Each path below is one point turned by a fixed rotation once a step. After each direction that follows a path, write how fast that rotation turns it, in degrees a step (0 if it stays still).
Each turn is a multiple of 5 degrees from 10 to 175, or 0.
Each row of a path follows its step; steps can be skipped.
Rotation 1:
step 1: [ -7  -1  -9   1  11   5   6  12 -10  -3 -12  16 -11  21  12  13   6   1
 -16   4  20   7  -4  -9  16   0 -14 -10  16  15 -13   6 -26  25   0  -7
 -16  17  21 -11 -13  15 -10]
step 2: [-21  -1  12  17 -29 -12  44 -12   2   5 -11  10  -7  18   9   2 -16 -15
   4  -2   8   2  -6 -11 -10  -5 -18  -9  -3   2   6  -3   8  -1 -10   2
   2   0  11 -20  12 -12  -2]
step 3: [ 16  -2  -9  10   3  15   1  -9  -6   2  21  15  -5  -9  -1   5 -15   6
  -1 -12  14  11 -17  -2 -18 -12 -16 -22  10  12 -10   5  -8 -10  -7  26
   3   8  38  -1 -11  13   9]
step 4: [ -6 -10 -19   7  16   5   8  -5   9 -11 -15  21  -7  21   9  -2  -3 -14
  13  -3  18  -5   1   4 -13   8 -19  -5  14   1   3  -6 -21  34  -1  -2
 -16  -3   3 -17 -17 -17 -13]
step 6: [  3 -23  -1  19  -8   5   7 -25  -1 -17   9  28 -17  -5   2  10 -11  -2
 -19 -12   6 -10 -15 -16   5   2 -12 -23  -1   6  -7  -1   5  12  -5  26
  -2  13  10  -8 -11  14 -14]
step 7: [ -6  -3  -8  11   1   7  18  17  -8  13 -11   6  -7  26   1  19  -1   6
   8  15  24  18  -1   4 -22   9 -15  -9   8  18   1   1  -9  19 -30   6
 -18  -2  13  -4 -11  -9  -2]
step 14: [ 14   5   1   9 -14 -24   9  11   6   8   9  28  -8  15  11  -1  -5  -3
   8  12  12 -11  -8  10 -11 -13 -30 -10   6   6  -5  12   7  -6  -2   5
  11  -6  26  -9  12 -22  18]
step 16: [  0  14   4  15  15   6  16  12  -7  -4  -5  19  -6  28  -3  13  12  -2
  -9   7  18 -10 -17   3   9  15 -11   9   8  10 -12  13  -5  24 -21   1
 -17   7  16  12  -6 -21  -9]
step 18: [  7 -21   1  36 -17  13   2  -3 -17  -3  10  17  -5   7 -10 -14  -7  13
   3  -7  21  -8 -21  -4 -18 -15   4  -9   8   1   2  -6  -6  -6 -19  15
  -5   8  24  10  -8  -8  -7]
[ 6  5 -3 -2  2 -1 -2  9 -1  3  6 -1 -5 -6  1  5  0 -1 -3  6  6  6  0  5
  6  1 -5  0  1 10 -5  1 -2 -9  6 -4  1  2  6  4  0  2  5] : 160
[-1  2 -2  9  1  2 -2 -5 -9  5  2 -8 10  2 -7 -3  0 -6 -2 -3  0  9  1  1
 -3 -3 -1  2  3 -2 -5  5 -2 -5  1  4 -1  0 -1  1  5  7 -5] : 145
[-5  2 -6  0  1 -2  5 -1 -4  1 -4  2 -2  3  5 -2  7  1  7  5 -1  7 -6 -2
  4 -2  2  3  2  5  6 11  2  5  6 -1  4 -5 -4 -3  8 -3  2] : 120
[ -9  -1  -3 -12  -6   2  -2   0   1   0  -1   0  -4  -2  -2   3 -10  -9
   2  -4   2   4   1   7   2  -1   6  -2   2   5   3   0   3  -3  -2   4
  -5  -5  -3   1   2  -2  -8] : 170
[ -1   2  -4   5   2   6   1   6   0  -1  -5  -3   1   0   2  -1   2   0
   7   4   7   0  -2   0   0   4   3   4  -5   2   0 -11  -1   2  -3  -9
  -7   6   2  -3   7   1 -11] : 125
[-6 -3  3  2 -1  7  6  3  2 -6  3 -3 -1  4  5  1 -3  0  0  4 10  0  3  3
 -3  2  4  0 -5 -9 -7 10 -4 -2  3 -5  0 -7 -3  4 -4  2  1] : 125
[  2   1   0   3   0  -3   3   1   1   0  -1   8   2   4   0   8   4   1
  -9   0  -4   0   3   0   9   3   4  -1   0   1 -10   1   9   6  -1  -2
  -4   1  -9   5   3   6  -6] : 70
[ 3  3 -3 -2 -3  3  0  5  7 -9 -3 -4  0 -5 -4 -1  2  1 -1  2  4  6  4 -9
 -1 -2 -6  4  9  0  3  3 -3  9 -3  5 -1  3 -4  9 -3 -2 -4] : 120
